Where one turn sends some rows of the set: a few examples, then the rows asked:
Q967: [-29 -21  -9   1   3   2  10 -46   9   8  25  -1   9   5  -1  10  20  10
   6  11]
Q316: [-14 -18 -27 -20 -22   6  13   7  25   2  25 -18   4   8   0 -15  22  -5
   8  -6]
Q315: [-11 -13  -7 -10  -3 -24 -10   5  35  16  25 -17   8   7  31  25  27  23
  19  -6]
Q496: [  5 -18   4 -15   9 -18 -15  -1  15  -7  -9   2   0   4  12  22  13  10
   3   4]
Q569: [-28 -23  10   3  -5 -10  -9  19  37  11  15 -11  19   4  21   7  12  37
  12  21]
Q390: [-10 -20   2 -34  -2  12  17  -4  17  -6  21  18  -8  11  16  10  34  -2
   8   1]
Q232: [-15 -21 -34  -9 -10  12   3  -4  40   5  25 -15  -7 -10   2   3  29  18
  43  12]
Q227: [-13 -20 -33  -5  -5  19 -10   8  38  16  38  -2  19   7  34   1  14  17
  13   1]
Q146: [-15 -27  -9  -4 -15 -13  13 -27  19  16   6 -28  -2   6   9  23  14  17
  27   1]
Q234: [-20 -47 -15   3   9  22   4  -2  36  21  11  13   3  -2 -19   2  21  10
  10  15]
Q87: [-16 -28 -19 -14 -13  28  18   1  36   7  19  28  -5  -7  -3   9  28  30
   5  15]
Q239: [-20 -36 -31 -14 -26   8  17  -6  28  29  22   3   8  -2   3  14  32  16
 -11  -7]
Q172: [-38 -20  -4  -2 -21  17  -7  12  18   9  29  16  10   0  17  -2  18  21
  18  29]
Q786: [-14 -34  10  -6  13   4  -5 -25  22   1  18   5  17 -20  -2   7  14   3
   2  33]
Q934: [-26 -13 -16  -7 -12 -12  -3  16  10  11  10 -15  -3  12  29   4  43  14
   1   0]
Q719: [ 17 -41  -3 -19  -7  10   4  -5  19  -2  12  11  13  -2  -9  16  12  30
 -14   9]
Q527: [-12  -9 -11 -15 -16   8   6  -8   7  17  31  -4   6   6  22 -10  -5   0
   7  -9]
Q154: [  0 -11 -23   7   5  -8  10  -4  13 -15  30 -11  13  -5  17  -4  30  -7
  10  16]
Q435: [ -8 -15 -32   3   2   7 -28   6  36  16  27  -5  24   5  30   0  11  20
  10   3]
Q347: [ -6 -10  -2  -9   2 -10  -4  -8  18  14  23 -15  19   9  18 -10  -7  10
  -1 -13]
Q130: [  1 -34  -7   1   7   2 -10   9  33   8 -13  -3   9   0  -5  12  22  47
   7   7]
Q600: [ -6 -37 -33  -3  -4  18  -2  -1  15   2  39   7  19 -34   3  10  23   3
   7   8]
Q694: [ -5 -37  11   9 -13   3  -3 -15  15   0  16   3  24 -17  -5  23  24  32
  18  25]
Q570: [-10 -11   3 -15  -7  20 -24 -11  27   0  15  11  11   7   8   1  15   7
 -21  20]
Q825: [ -3 -33 -18  12  -6  -3 -13 -11  18  28   3  -7  18   3  -1  12  29  26
 -20  -2]
Q961: [-15 -39   6 -19   9   4  -7 -16  38   7   6 -11 -10  13   7  29  23  17
  12  33]
Q110: [  3 -11 -12  20   4   2  -5   1  17  -1  17 -20  11   5   7   4   3   4
 -19   3]
Q557: [-13 -29  -1 -34 -24  12  -5  12  39   2   3 -20   6  12  20  15  10  15
   0  -1]
Q809: [-27 -15 -19  -4  -1  14 -17 -10   1   5  38  17  11   4  25  15  28   6
  11   3]
Q126: [ -6 -35   1 -11  -8  -9  24  24  21  13  16   1   5   1   3 -16  18   3
  25   4]
Q209: [ 19 -34 -13   1   0  -4  -2   7  39  17  26 -25  19 -19   9  10  32  19
  14   3]
Q360: [ -5 -48   7 -22 -18   6  15  -3  29  16  10 -21   2 -13  12  16  18   7
  32  15]
Q180: [-15 -38   3 -11 -24  -3  17  -9  30   2  25   1  19 -18  -4  21  28  30
  27  19]
Q545: [-12 -20 -20  20  26  17  -7 -11  31  -7  23 -17  11  -8   7  16  16  29
  13  14]
Q772: [-25 -41  -6 -25   2  12  -9 -16  26   4  10   2 -11   8   3  24  21  10
  13  35]
Q391: [ -4 -27   2  15  12  -6  11  14  10   3  16  15  10  -8   3  -2  -2   3
   0  15]
Q121: [ -7 -47  -9  10   2   8   5   8  45  26  -1  -4  -4  -3 -11  17  12  18
  15  12]
Q879: [  0 -20 -25   1  -1 -13  15   6  14 -15  20 -24  11  -4  24   3  24  -4
  20   7]
Q256: [ 18 -40  -7 -31 -21   4   7  -2  28   5  11   8   7   0 -12   9  20  28
  -3   7]
Q285: [-30  -5 -19   3  -1  -7  -4   7   9   4  20   3   0   3  27  11  32  10
 -18   9]

Q180 -> Q347
Q172 -> Q146
Q557 -> Q545
Now find these:
Q110 -> Q87
Q719 -> Q227

